In the data rows, 128 means zero.
Here are some points, one per row:
ndarray[150 122 120 192 185 120 143 130 136 139 092 166 134 165 087 172 114 095 133 163 127 097 218
        138 120 117 137 199 109 194 118 129 158 133 162 081 094 117 123 061 109 138 086 113 125 138
        140 163]
ndarray[074 126 190 155 182 075 127 148 139 090 130 176 174 157 101 148 058 168 141 138 102 119 100
        124 138 129 098 058 089 126 105 144 178 132 121 201 087 146 122 115 141 111 129 113 096 147
        072 127]
ndarray[121 156 105 084 151 090 142 074 144 194 154 080 119 109 155 103 146 099 138 136 174 140 130
        139 132 106 185 111 140 154 122 185 128 125 152 190 046 117 139 123 136 176 120 119 136 157
        120 129]
ndarray[136 148 131 148 049 111 106 137 119 116 157 141 181 129 115 103 148 169 107 120 215 158 139
        104 071 136 122 130 156 137 139 113 129 143 143 108 130 128 136 113 089 159 180 142 104 139
        126 124]
ndarray[145 094 134 140 097 161 156 144 139 079 085 165 186 097 102 099 139 129 079 121 136 137 137
        157 103 143 117 116 148 118 153 135 117 164 105 103 111 139 197 172 071 133 129 054 103 187
        115 076]
ndarray[172 078 182 142 114 180 110 131 169 211 138 151 155 139 107 125 113 106 142 119 165 121 112
        148 133 132 151 140 114 085 109 122 088 109 173 117 124 127 124 161 133 112 111 109 188 138
        086 136]
ndarray[126 181 184 105 126 158 122 144 105 137 141 151 161 119 114 228 106 083 146 127 086 080 128
        139 148 108 160 122 163 130 096 139 170 117 143 169 198 119 181 202 165 173 160 159 110 104
        109 145]
ndarray[147 071 138 100 094 130 082 171 151 135 125 103 129 139 153 117 138 164 145 115 099 111 153
        153 073 132 205 123 131 182 166 128 115 062 093 124 121 146 142 109 157 156 148 149 073 076
        065 150]
ndarray[103 082 085 141 119 138 200 144 156 102 207 122 143 142 122 156 148 108 168 184 180 104 102
        140 120 125 179 127 130 167 110 146 094 125 089 149 149 112 106 189 128 068 118 122 049 154
        124 140]
ndarray[143 145 108 152 079 155 128 132 084 117 152 179 110 150 094 129 133 118 152 106 140 124 191
        134 155 153 128 183 089 106 118 170 110 114 106 185 080 158 202 141 140 074 104 125 142 093
        153 096]
ndarray[102 173 175 164 116 131 131 167 132 117 154 102 072 140 156 096 109 186 146 077 120 126 155
        115 089 079 135 158 141 140 134 126 102 166 144 135 094 098 139 131 154 115 098 102 125 177
        136 120]
ndarray[171 126 118 125 084 088 138 132 172 094 139 101 079 117 125 169 149 162 189 107 174 106 085
        104 152 133 060 187 061 115 092 160 154 084 096 104 115 105 138 111 141 180 124 105 128 163
        123 074]
ndarray[154 117 152 150 101 136 140 082 093 138 109 115 035 142 125 070 112 185 127 179 123 152 094
        126 161 120 173 091 154 117 008 087 129 143 094 113 152 169 152 110 129 119 152 139 134 169
        124 145]
ndarray[105 181 144 146 148 152 150 084 140 121 177 123 145 120 179 089 103 113 128 160 149 148 127
        116 142 065 081 115 173 127 118 125 109 067 208 123 179 130 137 122 092 147 112 082 087 082
        095 078]
ndarray[152 130 086 100 129 164 124 094 112 127 104 084 158 104 098 136 136 162 142 171 076 085 090
        040 090 153 095 182 120 157 103 124 143 127 115 125 108 110 139 146 134 165 120 106 123 126
        129 123]
ndarray[107 180 127 129 196 176 105 117 146 097 162 148 167 117 146 086 154 137 067 113 128 131 120
        175 098 173 124 170 085 109 099 118 084 113 116 153 170 098 142 116 166 179 093 176 114 164
        165 130]
ndarray[151 111 091 097 123 099 093 145 167 088 105 125 102 126 123 173 105 086 082 090 165 144 141
        055 150 089 126 121 153 114 077 140 080 156 127 188 157 117 141 085 109 099 150 118 078 084
        172 096]
ndarray[118 121 108 088 165 107 112 131 146 094 134 147 081 124 103 149 099 148 139 126 175 102 128
        192 171 200 115 130 180 122 121 051 087 125 180 115 112 098 091 151 159 135 118 063 113 164
        153 173]
ndarray[105 124 136 121 124 169 098 126 060 110 113 206 101 129 224 140 111 152 123 122 146 187 112
        125 143 059 151 154 086 165 127 143 163 079 119 104 098 114 048 149 117 115 165 114 095 137
        159 107]
ndarray[133 146 081 115 069 126 131 156 115 092 084 074 125 087 150 132 103 134 152 091 141 111 163
        156 144 134 191 111 121 090 115 104 167 124 222 119 103 125 150 091 089 137 142 144 096 095
        106 160]
ndarray[060 112 133 150 144 094 121 137 086 136 159 117 080 150 125 156 147 099 080 078 140 090 153
        104 047 145 118 096 115 114 072 102 090 093 098 081 118 178 098 155 086 194 119 092 141 071
        124 118]
ndarray[175 157 189 099 129 100 156 141 183 141 057 122 154 155 164 115 113 106 148 183 130 138 161
        112 069 165 086 103 163 158 099 132 093 095 087 113 102 113 094 104 155 075 121 162 117 116
        105 100]
ndarray[178 164 110 172 123 100 141 063 060 119 076 111 140 130 178 146 126 141 092 137 127 102 107
        184 116 113 130 155 115 127 136 069 147 163 123 159 143 137 112 128 148 131 133 100 104 116
        037 076]
ndarray[098 160 085 124 167 081 086 137 172 172 132 104 130 162 104 177 148 186 066 164 148 184 112
        152 118 082 126 172 136 077 142 157 126 157 104 070 115 171 179 132 181 108 125 133 105 121
        109 159]
ndarray[168 107 155 191 153 124 178 120 097 127 169 102 107 054 119 105 071 142 102 103 136 082 077
        143 132 102 071 136 160 150 156 174 135 123 114 085 105 146 182 143 137 116 149 141 125 068
        167 202]
ndarray[098 176 129 077 165 173 143 080 156 074 132 121 111 151 134 127 179 112 177 088 134 133 133
        084 119 112 150 118 160 143 167 136 157 147 123 060 097 122 176 152 141 077 103 111 179 140
        079 148]
ndarray[075 137 156 178 101 097 072 095 195 087 099 138 113 130 105 166 122 126 163 148 074 209 095
        196 138 140 119 076 144 170 152 107 142 105 130 136 129 107 169 135 096 163 152 110 163 097
        164 114]
ndarray[166 091 127 130 101 126 127 126 097 081 134 124 133 113 147 165 138 142 073 207 099 128 127
        123 112 114 182 076 131 159 156 194 090 123 155 107 147 105 156 099 171 119 076 105 187 123
        201 117]
ndarray[144 129 197 081 133 128 099 090 108 185 157 135 134 098 096 133 127 147 093 127 196 166 137
        082 202 163 126 099 058 159 199 092 140 158 102 119 140 086 153 100 123 124 063 140 103 111
        117 154]
ndarray[133 131 133 168 126 177 115 149 098 118 144 084 104 144 103 170 126 094 162 120 084 188 098
        092 087 143 100 102 127 091 145 124 123 217 133 105 157 103 102 120 158 111 161 127 091 135
        097 146]
ndarray[111 103 126 099 126 163 155 074 134 105 130 070 095 122 112 133 068 153 089 090 088 148 199
        135 072 178 104 122 096 140 131 109 138 102 176 160 122 153 122 150 145 091 162 189 104 159
        164 113]
ndarray[031 122 101 108 083 169 231 122 135 166 068 137 153 104 099 152 147 154 068 143 114 131 103
        103 146 126 103 132 122 139 113 127 133 078 146 135 092 120 113 088 100 117 149 144 131 117
        108 170]
ndarray[109 115 146 192 136 138 056 177 147 144 112 073 128 104 117 108 132 079 105 129 108 103 099
        066 139 101 116 109 179 096 156 111 161 062 133 170 097 098 126 128 160 142 120 150 146 205
        139 125]
ndarray[109 153 124 114 096 114 160 135 104 133 097 108 120 178 137 151 134 107 134 108 114 140 089
        124 123 131 111 090 068 178 132 133 022 163 175 142 119 139 113 127 133 163 102 151 175 099
        114 109]
ndarray[128 139 114 173 127 118 086 112 130 071 094 165 101 060 148 128 208 123 153 180 164 113 138
        109 133 172 109 106 109 096 133 138 115 132 138 150 117 153 087 203 119 109 100 173 141 102
        094 207]
ndarray[104 128 127 075 109 089 100 101 077 136 124 166 156 196 149 111 085 125 203 176 099 087 099
        121 086 112 103 121 130 082 146 109 095 123 121 108 137 131 174 107 048 140 094 193 112 152
        185 177]
ndarray[194 181 107 098 116 109 140 131 126 133 168 167 117 134 086 155 198 130 106 095 084 124 075
        202 121 113 109 084 139 103 127 119 174 067 146 098 154 104 087 092 119 094 105 157 119 151
        141 101]
ndarray[109 108 116 151 154 154 092 117 149 150 094 173 141 061 099 113 151 181 190 102 116 102 120
        101 144 119 178 108 112 176 094 126 110 167 157 127 177 178 125 098 144 166 108 104 095 152
        148 102]
ndarray[110 182 081 112 169 168 109 195 084 174 090 151 095 065 133 130 087 100 153 180 174 157 097
        129 091 169 133 149 147 132 135 108 131 106 129 128 145 193 154 114 133 097 122 123 146 147
        125 067]
ndarray[109 100 121 109 122 153 138 127 117 092 114 167 076 166 149 129 121 132 089 075 150 104 067
        131 097 153 133 119 174 118 171 156 151 119 098 208 145 146 120 045 132 121 098 107 143 113
        086 156]
ndarray[187 122 107 146 131 133 182 131 148 178 133 151 131 153 182 100 177 070 128 115 097 127 108
        132 146 158 123 101 160 117 155 095 161 180 103 147 068 131 141 119 141 164 110 103 050 107
        203 143]
ndarray[123 112 116 161 103 175 162 167 160 097 145 077 119 184 130 101 105 081 115 194 159 132 129
        144 150 107 136 100 042 073 145 129 179 134 144 120 142 104 138 144 140 173 101 140 132 149
        127 129]
ndarray[107 055 126 138 102 041 184 127 109 143 176 184 117 095 131 123 144 134 133 123 114 117 158
        102 125 103 118 142 175 127 152 102 134 172 167 114 148 091 135 116 172 123 106 222 166 143
        093 062]
ndarray[134 118 098 118 196 049 155 154 098 134 144 134 133 162 142 070 160 145 132 145 097 140 153
        060 135 193 158 122 082 103 164 136 160 085 154 129 192 108 159 143 143 111 187 042 156 120
        124 135]
ndarray[124 166 077 119 102 102 138 103 135 128 110 148 169 172 084 087 138 134 106 119 155 086 151
        122 138 081 142 107 133 149 129 123 150 164 104 143 114 168 097 172 185 146 176 135 181 154
        177 129]
ndarray[114 083 157 098 118 096 139 073 084 137 044 101 164 141 122 152 115 073 138 065 146 126 149
        129 152 102 125 131 133 094 151 129 093 073 095 079 152 131 137 148 170 113 111 099 104 192
        143 140]
ndarray[121 128 137 124 123 149 093 154 146 201 148 143 075 153 079 109 166 111 107 139 096 048 105
        148 140 122 121 142 091 149 175 150 098 153 165 120 117 123 135 132 091 080 195 113 112 145
        106 097]
ndarray[142 163 208 129 120 129 117 148 110 106 085 120 105 162 105 086 209 124 090 112 143 132 150
        117 131 116 136 140 133 163 056 126 151 108 148 143 158 105 136 138 094 099 141 151 088 115
        143 145]
ndarray[094 093 166 113 145 113 134 114 157 140 129 087 092 119 195 185 151 132 120 151 137 108 157
        143 148 167 128 162 139 137 157 114 184 171 091 146 155 181 150 153 057 129 130 142 161 146
        168 072]
ndarray[151 113 135 108 110 131 068 082 145 087 213 147 164 100 151 110 127 060 094 142 058 141 110
        109 170 144 124 160 117 120 101 116 111 121 160 102 073 226 109 100 124 121 149 126 115 150
        089 132]
ndarray[185 133 106 145 151 156 141 127 153 137 097 157 108 171 171 168 122 223 112 127 104 124 155
        078 175 120 124 133 159 080 181 155 062 114 138 144 133 118 105 179 085 162 160 158 130 147
        121 133]
ndarray[146 144 112 138 059 151 123 128 171 143 159 117 161 147 130 139 096 168 118 122 123 128 141
        097 103 103 127 175 138 143 134 038 164 119 113 172 176 156 083 142 121 091 069 066 190 085
        148 159]
Along one direction, these points spread out more than along any other. How far along it is each point below, from 0 to 99? The average is 50, and the first point in the table lies past the average. One standard deviation of the points above along it is 16.
ndarray[163 130 157 119 201 127 179 173 157 112 149 128 175 083 159 165 131 110 135 097 135 124 097
        126 102 086 182 117 067 093 113 069 111 143 102 112 098 118 141 080 093 097 191 151 201 121
        159 149] 56
ndarray[109 147 050 145 133 143 071 118 159 148 137 141 142 122 177 096 070 124 099 107 110 067 159
        130 167 147 118 086 130 148 083 144 141 158 066 077 134 016 147 131 100 088 122 141 162 115
        094 113] 56
ndarray[126 132 166 092 155 176 117 148 074 110 163 103 155 135 069 155 133 152 139 172 137 114 187
        131 150 143 136 098 181 071 116 175 158 155 105 110 083 117 066 094 119 174 137 108 161 112
        125 075] 55
ndarray[148 139 113 125 170 114 126 156 105 103 138 097 131 127 056 091 104 130 128 130 124 129 090
        126 170 111 169 139 130 157 181 065 113 115 097 108 069 117 094 185 126 120 107 165 112 060
        154 069] 59
ndarray[115 174 142 151 105 070 175 148 120 114 127 106 141 128 107 100 089 091 126 100 076 185 115
        125 180 178 201 208 166 133 135 181 094 120 086 117 167 136 081 114 067 156 106 161 141 158
        098 158] 46
ndarray[138 104 088 167 136 138 098 161 044 172 176 079 185 135 159 181 172 149 155 094 115 176 145
        168 163 146 073 092 141 179 097 123 122 115 118 166 108 118 134 135 114 099 136 121 161 179
        126 161] 52
ndarray[115 135 144 034 100 100 135 202 126 127 112 116 098 066 145 095 131 116 133 164 072 125 194
        174 140 054 060 139 112 140 143 119 090 157 092 139 157 139 115 127 130 147 116 096 128 141
        110 181] 49
ndarray[103 080 114 145 160 177 123 143 131 101 126 156 130 160 125 102 147 094 167 126 135 177 139
        149 174 128 082 159 153 136 114 078 117 109 106 142 143 122 172 088 192 182 196 165 155 084
        094 136] 44
ndarray[102 098 125 138 123 127 158 135 151 190 132 140 139 101 120 107 136 148 159 110 068 183 137
        153 123 131 125 099 119 045 078 146 148 128 123 108 115 117 114 145 140 112 066 123 102 062
        144 107] 50
ndarray[150 039 124 072 168 113 093 132 120 125 093 121 141 157 119 086 115 116 113 122 148 160 074
        147 087 114 111 191 141 142 092 170 177 177 193 147 115 098 115 191 101 118 095 135 155 105
        131 132] 56
ndarray[187 114 091 127 160 128 139 053 144 149 137 149 085 089 065 118 103 093 152 118 144 168 167
        140 054 090 122 101 106 135 159 154 150 121 089 163 165 113 094 130 079 159 152 125 144 144
        114 152] 53
ndarray[135 168 138 121 079 119 122 149 152 160 137 183 124 111 166 134 072 112 115 115 159 140 112
        102 119 204 122 125 123 136 127 162 169 165 146 085 136 143 093 149 193 151 171 118 135 125
        159 148] 54
ndarray[077 134 159 143 113 116 105 061 126 135 119 091 150 096 127 115 164 129 167 156 144 087 126
        157 111 138 147 188 125 072 155 147 096 156 119 158 141 078 084 086 156 076 194 102 131 088
        174 122] 55
ndarray[126 116 121 137 151 136 130 140 142 125 105 076 166 154 147 085 118 143 175 084 151 090 130
        167 168 123 093 095 126 147 159 191 137 124 134 089 203 218 081 091 124 109 103 173 125 110
        148 113] 48
